Here are some points:
tensor([-9, 1, -26, 34, 1, -13, 30, 48, 10, -10, 4, -14, 18,
        -2, -14, -6, 22, 29, -55, 45, 14, -25, 19, 13, 13, 11,
        13, -15, -15, -24, 3])
tensor([7, -19, 50, -46, -1, 47, -5, -6, 29, -17, -13, -16, -24,
        -13, 0, 38, -48, -19, 34, -6, -39, 40, 32, 10, -27, -33,
        -11, -21, 3, 34, -25])
tensor([31, 10, 11, -43, -22, 11, -41, 15, -2, 18, -28, 8, -8,
        -9, 2, 30, 12, -20, 46, -25, -56, 15, 8, -17, -28, -64,
        4, 20, 58, 19, 8])
tensor([-23, 8, -13, 27, 24, -29, 6, -10, -15, 16, -1, 14, 8,
        25, -5, -3, 46, 3, -4, -15, 16, 6, -13, 13, 19, 10,
        7, 14, 9, -12, 7])
tensor([-34, -18, 19, 18, -1, -12, 30, 4, 6, -5, 35, 19, -13,
        8, -12, -26, -32, 2, 9, -18, -15, -20, -23, 2, -4, -13,
        -19, 3, 4, -8, 5])
tensor([-1, -16, -36, 1, 50, 11, 26, -10, 34, -47, 33, -26, -41,
        -39, -40, 5, 5, 4, -48, 47, 22, -15, -13, -9, 35, 41,
        -27, -42, -36, -10, -1])
tensor([-49, -52, 49, -36, 42, 23, 13, 14, 43, -36, 53, -47, -49,
        -44, -49, -20, 7, 30, -12, 37, 35, -8, 24, -12, 32, 17,
        -72, -40, -49, -13, 40])
tensor([-6, 19, -27, 15, -14, 3, 13, 8, -1, -3, 5, 10, 9,
        -2, -18, 1, 31, -25, 20, 6, 23, -12, -11, -7, -15, -3,
        -14, 7, 56, -7, -32])
tensor([-44, -4, 15, 28, -2, -26, 27, -9, 5, 13, 24, 16, 14,
        26, -2, -46, -18, 5, -3, -9, -8, -23, -7, 13, 2, 15,
        -14, 5, -6, -15, 7])
tensor([-13, 15, 37, 5, 3, 0, 27, 26, -14, 2, 13, 8, -1,
        4, -3, 19, 20, -36, 12, 10, -9, 10, -31, -13, -4, -10,
        -17, 9, 5, -15, -37])
tensor([20, -14, 8, -11, -10, 29, 28, 37, 6, -18, 2, -15, 0,
        4, -24, 30, 3, -14, -6, -2, -32, -14, 7, 16, -31, -33,
        7, -10, -4, 34, -22])
tensor([-18, -5, 32, 13, -5, -5, 33, 9, -1, -7, 6, -8, -7,
        7, 12, 9, 9, -47, 0, -9, 2, 8, -34, -15, -15, -13,
        -8, -6, 13, -20, -56])
tensor([3, 42, -5, 18, 12, -24, -29, -49, -45, 40, 20, 29, 25,
        10, 3, -11, -11, -5, 17, -28, 16, -12, -41, 7, 38, 31,
        -2, 26, -17, 1, 13])
tensor([-16, -36, 29, -4, -32, 27, 28, 36, 17, -19, -35, -39, -1,
        10, 29, 8, -12, -33, -4, 24, -10, 32, 23, -10, -34, -7,
        -2, -3, 10, -6, -13])
tensor([12, 5, 11, -1, -36, 6, 11, -28, 13, -29, -1, 0, -14,
        -13, 24, -4, -14, -16, -12, -2, -9, -17, -7, -4, -26, 2,
        -13, -15, 12, -13, -24])
tensor([31, -10, -5, -33, -44, 11, 23, 13, 12, -1, -18, -32, -5,
        26, -2, 12, 39, -19, -2, -9, 13, -35, -52, -62, -14, 4,
        -31, 10, 69, 64, -34])
Here are 10 more points, each followed by its number:
tensor([-19, 20, -16, 25, 6, -43, -5, 8, -16, 39, 8, 30, 37,
        21, -12, -40, 16, 20, 5, 6, 18, -18, 10, -4, 41, 22,
        14, 15, -24, -17, 19]) 0
tensor([5, -27, -3, -18, 0, 39, 2, 19, 5, -39, -2, -17, -31,
        -20, -16, 39, 2, -35, 1, 1, -21, 6, -14, -8, -44, -21,
        -10, -15, 9, 22, -25]) 1
tensor([9, -5, 20, -23, 4, -1, -18, -8, 16, -19, 1, -2, -27,
        -27, 2, 21, -21, 9, -9, 6, -19, 6, -3, -22, -2, -17,
        -11, -12, -9, -1, 6]) 2
tensor([19, 5, 11, -15, -7, 16, -23, -14, 10, 10, -34, -4, 12,
        -10, 32, 20, -9, 11, -7, 17, 9, 36, 39, 18, 16, 16,
        9, -7, -12, -10, -2]) 3
tensor([-16, -4, -45, 10, 54, -16, -10, -21, 13, -26, 48, 12, -30,
        -31, -32, -14, -10, 38, -40, 10, 7, -33, -20, 16, 27, 18,
        -6, -32, -9, -6, 45]) 4
tensor([-61, -43, 16, 10, 50, 8, 10, 21, 32, -34, 30, -24, -35,
        -49, -56, -5, -38, 36, -37, 50, 27, 19, 68, 49, 42, 20,
        -19, -52, -60, -49, 42]) 5
tensor([54, 15, -3, -12, -63, -8, 10, 20, -24, 29, -51, 3, 30,
        47, 13, 21, -5, -28, 41, -34, 5, 7, -58, -58, -22, -17,
        31, 41, 53, 44, -52]) 6
tensor([7, -33, 35, -52, -18, 24, 15, 19, 34, 12, 19, -39, -23,
        -6, -28, 10, 60, 2, 20, 3, -8, -28, -59, -80, 4, -1,
        -57, 1, 23, 58, -6]) 7
tensor([43, 29, -19, 8, -14, -24, -44, -21, -22, 32, -19, 28, 43,
        51, 10, -11, 1, 6, 15, -57, -6, -9, 24, 40, -24, -22,
        42, 24, 23, 27, -17]) 8
tensor([5, -10, 1, 7, 8, -11, -18, -27, 2, 19, -20, -3, 14,
        10, 33, -5, 1, 26, -5, -8, 10, 20, 25, 13, 30, 14,
        27, -13, -31, -9, 17]) 9
Which of these numbered points is nearest to each point below by angle, seen from the average point of the first points? Its number follows each.
tensor([22, -9, -4, -4, -8, 24, -8, 3, -5, -5, -35, -20, 17,
        3, 30, 33, -13, -27, -21, 8, 6, 54, 19, 21, -14, 5,
        35, -15, -16, 17, -27]) > 3
tensor([45, 35, 4, 2, -56, -9, 4, 19, -36, 52, -46, 18, 42,
        55, 18, 27, -17, -30, 59, -36, -12, 20, -46, -37, -25, -21,
        43, 50, 26, 37, -33]) > 6
tensor([5, -1, 0, -25, 5, -6, -19, -17, 11, -36, -4, -6, -38,
        -39, 1, 5, -18, 4, -14, 11, 3, 13, 0, -28, -3, -4,
        -18, -18, -2, 4, 8]) > 2
tensor([58, 12, -12, -27, -58, 7, 17, 13, 4, 12, -35, -24, 19,
        32, 8, 29, 17, -31, 6, -2, 21, -24, -48, -53, -22, -11,
        -5, 30, 80, 57, -59]) > 6
tensor([-2, 7, -4, 5, 15, -15, -20, -39, 10, 12, -10, 15, 5,
        0, 13, -18, 4, 41, -6, -12, -5, 7, 21, 0, 27, 15,
        14, 4, -18, -14, 39]) > 9
tensor([39, 12, 26, -43, -6, 35, -17, -26, 8, -21, -35, -10, -3,
        -11, 27, 40, 0, -15, 9, 14, -9, 28, 22, 24, -13, -15,
        -3, -6, 29, 19, -24]) > 3
tensor([-62, -56, 18, -5, 40, 8, 16, -9, 38, -53, 42, -37, -44,
        -35, -31, -39, -26, 22, -44, 38, 64, 1, 58, 26, 26, 38,
        -54, -50, -41, -58, 24]) > 5
tensor([-2, -10, 0, 22, -31, 16, 18, 4, 0, 6, 16, -2, 5,
        5, -3, -14, -13, -32, 27, -26, -7, 0, -26, -17, -23, -11,
        -3, -1, 22, 5, -16]) > 6
tensor([1, -9, 17, -26, -30, 18, -21, 32, 2, 17, -27, -13, -8,
        13, 15, 23, 14, -22, 35, -37, -57, 23, -2, -26, -22, -52,
        13, 15, 39, 14, 9]) > 6
tensor([-29, -51, 19, -14, 24, 26, 51, 12, 28, -38, 17, -41, -50,
        -47, -19, 8, -21, 11, -5, 44, 20, 25, -23, -48, 13, 17,
        -29, -32, -59, -5, -13]) > 5
tensor([-1, -15, 12, -17, 28, 0, -21, -15, -7, 19, -7, 4, -7,
        0, 6, -13, -34, 44, 11, -9, -9, 13, 15, 6, 37, 8,
        14, 12, -33, 0, 40]) > 9
tensor([-3, -25, -13, -6, 24, 25, 40, -8, 34, -52, 19, -29, -48,
        -64, -35, 9, -4, 0, -38, 65, 33, -7, -14, -32, 35, 36,
        -37, -47, -46, -23, -17]) > 5
tensor([-8, -29, 9, -4, -1, 12, 24, 70, 34, -9, 12, -19, -17,
        -23, -47, 22, -11, 7, 10, 34, -32, 1, -1, -33, 4, -25,
        10, -20, -12, -4, 34]) > 5
tensor([-30, 26, -9, 26, 0, -44, 5, -12, -10, 13, 10, 22, 9,
        12, 2, -39, 12, 7, -3, 16, 21, -27, 6, 2, 23, 33,
        -11, 13, -4, -37, 5]) > 0
tensor([-8, -50, 20, -36, -16, 18, 25, 7, 34, -29, 29, -48, -14,
        2, -13, -23, 65, -1, -35, 16, 23, -40, -7, -28, 6, 34,
        -55, -20, 14, 29, -6]) > 7
tensor([4, -1, -3, -42, 19, 5, -32, -26, 9, -8, -11, -3, -33,
        -32, -3, -7, -32, 30, 7, 13, -14, 16, 20, -1, 21, -3,
        -5, -15, -12, 6, 36]) > 2
tensor([15, -7, 10, -1, -2, 13, -22, -8, 4, 10, -24, -16, 14,
        -3, 32, 26, -19, -1, -5, -5, 16, 48, 15, 16, 6, 2,
        24, -6, -23, 3, -8]) > 3
tensor([12, -12, -18, -25, -3, 15, -28, -21, 9, -22, -13, -10, -31,
        -26, 2, -4, -23, 15, 0, 8, -15, 8, 27, 0, 14, -4,
        -2, -14, -19, 11, 25]) > 2
tensor([-2, -3, 21, 17, -23, 13, 12, 11, 3, 13, 15, 7, 0,
        -6, -3, -10, -19, -17, 30, -19, -23, -4, -24, -20, -15, -19,
        -4, -5, 5, 0, -3]) > 6
